-58.0 -28.6 -23.9
 57.1  57.5  18.5
 26.4 -31.1  18.5
->
-58.0 -28.6
 57.1  57.5
 26.4 -31.1

 59.8  59.1 -58.0
 42.3   0.0  20.8
-59.0 -60.2  59.2
-60.8 -58.1  -4.9
 60.7  61.1  57.9
->
 59.8  59.1
 42.3   0.0
-59.0 -60.2

  1.7  58.9  59.1  50.1
  9.4   4.0  10.9  -0.2
-30.1 -57.3  48.1  -2.4
 13.5  53.4  58.6 -38.8
-56.8  26.4  49.9  -3.0
->
  1.7  58.9
  9.4   4.0
-30.1 -57.3

15.0 19.5
24.1 63.5
32.1 11.0
 8.6 15.7
->
15.0 19.5
24.1 63.5
32.1 11.0

44.0 80.5
73.6 57.6
55.2 45.1
29.8 58.2
58.4 76.6
->
44.0 80.5
73.6 57.6
55.2 45.1

-37.5 -18.5   2.6 -51.9  34.1
-56.6  26.3  67.1 -13.8 -26.8
 43.6 -76.2 -30.3 -41.7  47.3
-22.7 -17.7 -29.6 -10.6  40.2
-63.9 -76.6  -0.4 -53.0 -41.8
->
-37.5 -18.5
-56.6  26.3
 43.6 -76.2

-64.6  63.9  67.1
-61.8  60.6  64.1
-63.3  66.8  63.4
 65.7 -63.3 -65.5
-65.1  66.0  69.2
->
-64.6  63.9
-61.8  60.6
-63.3  66.8
---
 76.7 -19.1  13.1 -17.6
 38.8  -4.1  12.1 -18.4
 14.2 -31.9  -1.7   9.9
->
 76.7 -19.1
 38.8  -4.1

-16.1  57.8  -2.7
-32.9 -30.9  24.5
->
-16.1  57.8
-32.9 -30.9

 45.0  44.0
-27.9 -27.6
-79.5 -77.8
 31.9  31.6
->
 45.0  44.0
-27.9 -27.6

 71.7  16.3
-34.4  23.9
 74.9  15.5
->
 71.7  16.3
-34.4  23.9

-12.8  -0.4 -28.5
-20.5  -5.5 -16.5
-19.8   6.5 -55.8
-23.1  21.3 -62.3
->
-12.8  -0.4
-20.5  -5.5

-39.7  30.2   9.2  16.8
 -3.6 -43.0   2.1  62.7
-18.8 -10.6  -7.4 -12.5
  3.6 -27.2   8.3  33.6
->
-39.7  30.2
 -3.6 -43.0
